In the rows, zero is written as 128.
A single turn carries every row of the set below to another of its rows. Some are shown first; where does it send the rows asked next?
Z574: [131 106 111 122 108 111 169 126 154 147 158 135  94 125 107 123 140]
Z911: [122 108 125 145 135 123 123 145 149  77  98 158 126 136 100 142 110]
Z313: [117 120 152 162 175 109 167 116 123 125 140 108 136 156 175 154 132]
Z979: [122 109 141 157 142 113 117 115 117  95 117 147 145 124 185 102 104]
Z808: [124 172 127 116 137  89 160 157 118  80 118 116 130 119 122 132 103]
Z429: [131 164 131 135 122 117 133 143 120 109 153 110 126 145  86 138  98]
Z645: [176 114  84 155 131 121 149 145 106  96 120 115 128 134 153 137 125]
Z236: [123 147 130 115 150 106 137 148  93 150 139  78 120 133 136  97 148]
Z963: [127 129 143 135 126 104 140 127  85 160 109 117 123 145 187 130 160]
Z798: [107 119 138 116 138 134 121 143 173  93 185 121 125 131 124 121 109]
Z386: [119 112 128 150 160 147 126 140  97 113 119  94 165 115 151 141 157]
Z490: [135 122 106 126 117 120 149 155 139 146 152 125  89 177 111 150 138]
Z921: [ 86 156 175 126 108 110 129 163 153 126 139 124 108 126 139 142 109]
Z732: [106 121 110 136 141 142 149 109 118 103 107 120 174 107 157 143 108]
Z122: [117  60 135 122 142 118 166 140 108 113 163 163 121 131 159 147 130]
Z873: [ 95 123 114 112  97 113 149 145 120 118 148 148 110 112 137 107  84]
Z865: [107 103 110 108 110 123 123 182 107 120 107 122 131 112 130 115  99]
Z89: [119 123 125 147 151 134 191 133 121 158 100 146 137 140 132 140 149]
Z125: [134 130 126 135 132 131 172 134 148 157 150 145 126 174 163 137 157]
Z394: [118 124 131 136 143 115 134 135 133 109 159 131 120 132 217 148 163]
Z439: [108  58 132 151 131 119 151 139 139 149 139 148 130 133 144 107 129]
Z634: [133 134 131 103  94 116 101 156 143 121 153 140  89 136 123 109 144]
Z974: [121 136 149 126 127 103 118 142 126 151 165 110 126 160 108  95 116]
Z918: [125 133  98 132 147 110 151 140 120 148  75 126 111 122 139 177 129]
Z680: [ 73 154 144 105 133 142 102 127 118 132 125 119 126 126 150 162 135]
Z183: [118 177 126 126 133 123 113 131 146  67 126 122 120 137 163 147 142]
Z982: [112 132 139 132 144 142 114 140 123 152 138  98 144 154 161 159 175]
Z643: [145 117 110 115 131 106 149 120 138  80 139  74  99 152 123 131 123]
Z466: [164  98 118 141 141  79 158 158 123 148 136 121 126 158 133 120 110]
Z410: [106 139 175 149 164 133 120 134  90  92 124 123 109 143 155 161 135]
Z783: [100 135 161 137 146  76  79 139 131 109 150 115  99 135 137 132 130]
Z898: [175 145 172 123 128 110 162 144 118  97 109 126 115 130 165 132 117]
Z298: [108 130 125 112 119 120 164 132  81 132 133 104 119 169 123 114 160]
Z11: [ 98 112 127 139 130 115  86 144 134  89 135 138  96 113 118 161 112]
Z810: [ 92 108 146 133 126  90 129 132 149 131 160 163 104 135 155  99 104]
Z518: [129 121 137 141 109 128 141 133 129  79 187 144 133 129 180 136 111]
Z142: [123 141 168 162 169  91 125 117 134  94 123 145 111 123 152 144 149]
Z204: [ 91 135 125 121 165  85 112 113 122 132  90 104 131 142 126 135 141]
Z381: [137 104 128 143 110 141 137 166 166 121 131 169 124 144 158 153 108]
Z307: [109 129 100  87 114 125 140 172 141 145 141  86 146 140 137 143 127]
Z852: [128  94 161 113 100 121 151 131 126 124 133 106 154 113 157 143  80]
Z905: [147 112 105 151 150 103 162 146 110  95 120 138 105 114 184 135 160]
Z554: [119  79 148 127 139 115 161 136 161 117 106 111 128 146 115 168 132]
Z95: [140  79 111 131 165 126 130 104 114 133 135 129 126 159 157 126 165]
Z230: [ 96 161 145 139 120 149 113 124 123 139 120  89 105 113 120 128 141]
Z904: [125 128 141 113 129 136 112 111 137 119  79 150  84 136 143 142 117]
Z713: [134 121 155 149 144 125 127 138 140  95 170 131 103  85 166 143 108]
Z876: [108 104 116  93 135 149 128 129 116 104 102  95 118 127 163  95 136]

Z554 turns into Z852
Z386 turns into Z429
Z122 turns into Z713
And these:
Z732 turns into Z808
Z183 turns into Z204
Z142 turns into Z680
Z982 turns into Z974
Z798 turns into Z313

